[[-10.6 -40.9 -16.5   2.0  28.7  36.1  -5.8]
 [-41.9  -3.1 -29.2 -11.2  11.8 -13.4  35.2]
 [ 42.3  47.1 -17.4 -12.2 -27.1 -37.5 -14.8]] ⇒ -5.8

[[  8.1 -46.0  -1.2   7.5  21.7  10.6]
 [-42.0 -12.3   2.2  10.3  11.7  27.2]
 [ -8.8  25.7  37.6  12.7 -19.3 -12.0]] ⇒ 10.6

[[-37.3  -6.9 -22.3  -8.4  -6.8]
 [-45.1  -9.1 -25.9 -18.1 -11.9]
 [-33.2  -6.9 -18.9  -5.6  -5.6]] ⇒ -6.8

[[-29.0 -27.1 -17.7  10.7  31.9  43.3   7.8]
 [ 26.8  18.5   2.4 -30.2 -14.6  18.3   8.6]
 [-25.7  20.4  16.8  -0.8  32.0 -20.6 -21.1]] ⇒ 7.8

[[ 34.3 -32.7 -31.4  -3.6 -42.4]
 [ 22.6  32.7  33.4 -60.8 -31.8]
 [ 21.1  50.3 -45.4  43.3 -44.3]] ⇒ -42.4

[[-13.7  30.2  46.7 -16.7   8.2 -21.7]
 [ 41.7 -24.3 -14.1  36.7 -19.0  20.6]
 [-29.3  37.4  47.4 -33.8  19.1 -40.7]] ⇒ -21.7

[[  6.2   7.3  11.1   3.3  16.4   3.8  42.5]
 [  0.3  -7.7  -6.8 -16.3  55.5 -16.3   7.0]
 [ 26.6  32.4 -11.0  -5.5 -26.6 -10.9 -15.8]] ⇒ 42.5

[[ -4.4  -5.5   0.5   5.9 -51.0]
 [  2.1   4.2  -2.0  20.7  14.3]
 [  0.1   4.7  -2.8   8.1  -8.8]] ⇒ -51.0
---
Input: [  46.1  152.8 -185.2  133.4  124.4]
Output: 133.4

Input:
[[-10.624  -5.630 -11.796  14.355  -5.203 -11.902]
 [-19.628   8.849  21.608 -14.344   7.480  15.706]]
Output: 7.480

Input: [ 1.543  1.481  1.362 -1.289  0.786]
Output: -1.289

Input: [14.7 -7.0 -1.6 -9.8]
Output: -1.6

Input: [ 0.16 -0.16 -0.01  0.00]
Output: -0.01

Input: [-127.1   71.5  102.1   -1.8]
Output: 102.1
---
-1.562  -0.452   0.995   0.022   0.550  -1.191 ans = 0.550

-21.25   20.42    8.89   -1.11   -2.38
-14.60   12.72   16.65    6.25   18.38
  7.13   -9.33    0.54    1.10  -13.84
ans = 18.38

-13.298   10.458  -16.105   -8.668 ans = -8.668

 0.5   1.2   0.3   0.5  -1.0   0.8   0.0
-0.7  -0.7   0.8   0.0  -1.2  -1.5   1.0
ans = 1.0

 -96.665   192.725    57.824    60.222     3.012  -181.930    67.516 ans = 67.516

-15.8   -7.0   18.3  -18.0    0.7    5.2 ans = 5.2
---
[[24.0, -39.7, -56.0, 26.1, 15.9, 4.5], [5.2, -8.4, -0.6, 19.4, 8.1, -11.6]] yields -39.7
[31.1, 24.2, 18.9, -43.2] yields 24.2
[10.8, 19.7, 45.9, 38.7, 6.8] yields 19.7
[3.8, 13.2, 0.4, 5.1, -40.6, 44.7, -4.8] yields 13.2
[2.0, 49.1, 20.1, -3.7, -7.2, -2.1] yields 49.1
[-9.5, -1.2, -49.8, 3.8, -14.9] yields -1.2
[3.9, 44.7, 0.7, 11.9, 5.2] yields 44.7
---
[[  6.4 -56.0 -28.5  38.2  21.1  17.8]
 [ -5.3 -50.5  34.3  57.6 -12.0  26.0]
 [  2.6   6.3   9.3   7.4 -20.1  35.3]] -> 7.4

[[ 14.1 -42.9 -35.6  43.9]
 [-21.7 -10.1  26.2   2.6]
 [-47.0  37.9  37.1 -49.5]] -> 37.9

[[-35.9 -22.0 -12.6 -41.5 -47.7 -19.3]
 [ 10.4  37.9  34.5  13.1  32.2 -37.8]
 [-19.8   7.5   1.1 -22.5  -3.0 -18.7]] -> -22.5

[[ 41.5 -57.4  30.7  25.5 -27.4]
 [-27.3  33.0 -12.8 -17.5  53.4]
 [ 21.9 -39.3  -8.4   0.8 -46.0]] -> -8.4

[[  7.8  32.7  -7.0  10.4]
 [-19.9  -7.7  11.2  -6.3]
 [-47.5   5.1  18.1   4.2]] -> 5.1

[[-10.7  15.2  10.8 -21.3 -12.3]
 [ -0.8  52.4  17.4  -3.5  55.7]
 [ -7.5 -22.1   1.7   9.5  -6.3]] -> 1.7

[[-26.3 -30.4 -48.8 -36.0 -12.1 -36.2 -11.4]
 [-16.1 -31.2 -40.9 -41.0   4.0 -36.8  -5.3]
 [-24.2 -28.8 -53.1 -36.4 -16.8 -39.3  -7.5]] -> -16.8

[[ 30.4 -52.7 -19.4  11.3]
 [ 13.9  21.3   5.8  -4.6]
 [-34.8 -29.1 -42.6 -12.1]] -> -29.1

[[  5.6 -36.4  16.8 -10.4 -49.4]
 [ -7.7  38.4 -11.1   2.1 -26.8]
 [ 42.9 -25.0 -14.8 -10.1 -30.3]] -> -14.8
---
[-41.2  46.7  -3.7 -32.5] → 46.7, -41.2

[ 44.0   3.8  46.5  36.5 -15.8  21.7 -10.9] → 46.5, -15.8

[[ -2.1  14.6  13.3 -19.0 -18.5]
 [ 16.6  30.6   9.6 -23.4 -57.2]] → 30.6, -57.2

[ -0.5 -30.3  11.9 -21.1   7.0 -60.2] → 11.9, -60.2

[-47.4 -48.7  38.0 -59.6  54.9 -33.9 -27.4] → 54.9, -59.6

[ -2.7 -51.5  35.1 -22.0 -12.0 -17.3] → 35.1, -51.5
---
680  115  562  981  649 → 981
2  5  6  6  7  5  7 → 5
-35    5   30   -7 → 30
8583  1652  1799  2733  3268 → 2733
1503  9615  1297  7957 → 1297
409  355  850  184 → 850
---
41.2,3.6,33.1,19.9,40.8
15.0,-7.1,32.0,59.0,-8.1
-> 41.2

-32.3,33.5,-22.4,52.1,-52.2,9.7
11.3,18.1,-32.7,31.6,-23.2,56.5
-> -32.3

-46.0,-37.5,-19.4,12.1,-18.9
12.5,-3.8,4.1,-19.9,5.7
-> -46.0

-31.9,8.4,39.7,18.1,-36.3,-23.7,14.5
27.3,-0.9,-29.9,-44.5,-33.5,-52.3,14.2
-> -31.9

0.2,-38.2,-25.0,45.3
7.8,4.0,-27.8,15.7
-> 0.2

-53.2,46.7,23.1,-24.1
52.1,-56.5,-51.6,-42.3
-> -53.2

-35.2,-12.9,-22.5,-9.0
-40.7,14.2,-15.0,-44.5
-> -35.2

-50.9,51.3,-61.1,24.2
44.6,25.8,32.8,54.1
-> -50.9

1.2,32.8,-17.6,8.1,43.7
-52.4,-2.1,33.2,25.9,-8.1
-> 1.2

-9.4,-1.3,5.0,1.9,-34.9
10.3,17.2,9.2,0.8,57.2
-> -9.4
